In the data rows, 128 means zero.
Every row has a hidden score. How much higher is the second row's score than the first row's in each pair? 20 means about the same, 40 much higher and 0 much lower. The score is a weighted sum of the row's numbers plus the product of two more (or one squared), each taken from its middle value.
[162 140 103  86 113 128  92 110  93  87]
[156 178 142 137 104 122 141 139 123 130] ~ 16
[139 110 169 179 147 110 111  86  78  87]
[128 101 172 188 220  70 110 124 103  88] ~ 24
[144 141 128 119  95 135 121 142 127 107]
[110 125  97  92 116 141 109 151 133 126] ~ 16
[162 140 154 138 115 134 118  91  97 103]
[120 141 132 136 138 159 180 154 144 151] ~ 15
[110  57 132 120 127 150 166 156 182 196]
[ 94 102 127 114 130 180 164 186 182 172] ~ 15
[128 177 156 141 200  57 151 110  97 111]
[131 112 150 158 138 170 135 133 125 105] ~ 19
[147 151 112 103 137 139 148 138 140 137]
[153 141 121  96 105 145 116 132 116  99] ~ 20
[125 130 161 171 132 159 118  91 105  91]
[144 172 162 135 158  86 139 112  97 113] ~ 15
[ 52 147 113 138 120 131 154 152 169 154]
[ 66 113  80 120 140  43  33  71  43 147] ~ 21
[ 87 117 132 143 124 122 150 125 145 154]
[137 126 127 103  95 136 125 145 126  97] ~ 29
[154 137 113 105  94 145 188 178 156 168]
[138 138 144 159 121 156 119  89 106 100] ~ 13
[106 112 148 132 124 116  81  98 102 112]
[117 103 111 129 138 160 160 137 147 152] ~ 18
[152 122 160 157 131 153 145 154 141 130]
[145 123 146 154 157 174 174 154 159 141] ~ 24
[133 145 118 126  97 154 123 150 136 120]
[107  96  85  86 136  86  72  85 112  99] ~ 25
[114 155 145 137 123 120 114 109  93  70]
[151 144  96 131 132 175 185 153 146 150] ~ 17
[173 155 133 119 102 144 111 104 104 115]
[127 134  93  87 113 129  95 131 122 132] ~ 19
[135 133 129 104 130 103 122 100  89  82]
[161 140 103  92 104 141 133 134 130  97] ~ 18
[ 40 100 119 135 135 143 162 171 181 164]
[101 115 111 143 114 136 151 142 129 137] ~ 27
[136 125 125 138 123 156 155 155 152 128]
[129 122 123 107 102 163 208 185 173 193] ~ 29
[108 110 106 141 108 128 147 126 112 133]
[ 61 115 106 137 130 102 147 118 154 136] ~ 8
[102 169 132 118 122 123 160 123 127 141]
[115 117 116 115 113 167 135 170 149 123] ~ 23
[151 142 107  84 114 123  81 101  87  88]
[125  92 118  95 115 111 114 131 122 148] ~ 26
[113 157 131 119 135 110 152 135 124 120]
[131 120  87 118 124  99  66  80  74  95] ~ 23
[113 108 229 227 173  91 170 142 122 118]
[ 77  90 134 130 122 127 105 133 132 171] ~ 20
[130 108  95  80 133  98 116 125 116 101]
[ 96  95 124 121 108 140 107 146 129 150] ~ 20
[174 140 132 122  94 157 152 129 150 126]
[  0  92  79  99 155 137  93 168 155 255] ~ 24
[131 193 161 143 183  52 155 118 127 129]
[134 123  95 116 147 152 137 133 139 147] ~ 17
[133  96 148 159 230  81  87 109  98  83]
[ 88 108 249 219 234  72 182 155 160 148] ~ 4
[167 147 133 120 160  79  99  83  68  97]
[126 116 144 127 108 118  87  93 108 100] ~ 22
[135 137 140 139 128 146 106  87  81  85]
[176 164 123 110  99 152 125 102 105 116] ~ 19
[145 137 109 170 141 111 148 146 153 126]
[145 122 158 147 167 101 120 127 114  94] ~ 23
[138 126 175 170 161  98 138 111  96 103]
[111 113 143 134 117 119  72 105 101 119] ~ 22
[112 158 171 159 230  49 146 156 136 129]
[ 88 119 101 102 127 140 124 157 148 175] ~ 5
[151 126 191 161 136 132 149 110 121 111]
[164 140 157 137 114 136 122 102 105 109] ~ 20
[156 117 123 113  99 122  98 110  89  94]
[144 111 134 108  97 139 104 130 127 101] ~ 16
[ 79  90 110 140 115 150 151 171 151 141]
[110  91 109 134 112 163 142 168 142 135] ~ 18
[162 157 115 104  92 131 107 114 101  93]
[125 104  77  76 147 100  50 101 102 126] ~ 28
[132 134 151 172 161 142 173 158 142 133]
[167 146 118 138 118 114 135 111 115 121] ~ 22
[120 135 172 158 129 144 148 128 106 104]
[120 134 179 152 135 144 134 124 113 110] ~ 18
[161 177 136 142 112  90  88  84  97 125]
[151 130 117 129 140 181 171 156 150 143] ~ 16
[  0  86 104  85 156 127 100 162 154 239]
[131 139 116 166 145 175 153 122 138 109] ~ 23
[107 148 120  98 120 113 117 104 140 110]
[129 158 128 112 108 147 152 127 121 126] ~ 16
[169 161 123 111 105 159 132 120 120 126]
[123 101  59 105 140 115  79 114 121 103] ~ 23
[125 112 115 131 113 165 157 129 146 142]
[112 133 134 119 108 118  94 126 103 106] ~ 21
[130 122 113 131 115 149 144 118 122 128]
[147 148 155 152 145 145 161 163 158 148] ~ 20
[ 72 134 138 169 141 121 143 124 133 121]
[ 66 154 171 165 136 102 138 141 145 123] ~ 19
[140 111 148 176 159 145 152 163 139 129]
[133 110  98 126 113  76  48  46  94  74] ~ 28
[141 124 117 100 105 149 147 165 145 133]
[161 171 131 149 110 146 168 170 157 154] ~ 12
[153 129 134 104 102 142  98 114 112  94]
[173 141 115 106  90 165 141 126 143 109] ~ 19
[ 85 115 118  98 120  81 135 106 143 181]
[130 114 102 136 123 145 146 115 119 129] ~ 19
[ 97  79 105 135 114 124 159 143 184 214]
[118 102 160 201 208  74  83  85  66  70] ~ 23
[114 145 149 138 118 130 161 143 137 135]
[144 133 125 128 123 157 152 126 117 118] ~ 20
[106  91 100  90 130 149 136 171 161 154]
[139 150 122 105 105 127 160 138 120 122] ~ 26
[105 150 203 195 214  34 168 145 134 117]
[ 80 107 105 103 129 126  89 134 127 163] ~ 23
[156 125 140 137 125 169 151 183 158 154]
[153 157 129 133 118 139 116  86  85 100] ~ 22
[146 142 105 115  96 160 157 164 149 132]
[135 119 191 173 142 144 146 115 126 102] ~ 21
[116 100 108 101 112 153 124 170 152 129]
[ 53 120 110 110 129 146 130 173 159 180] ~ 14
[143 137 151 141 165 116 146 169 143 122]
[110 101 155 135 119 137 123 130 130 146] ~ 24
[161 145 123 126 165 104  92  70  86  81]
[146 117 170 161 141 143 141 142 135 114] ~ 5
[142 148 101 146 134 157 153 140 128 141]
[102 126 122 135 111 136 158 137 119 136] ~ 31
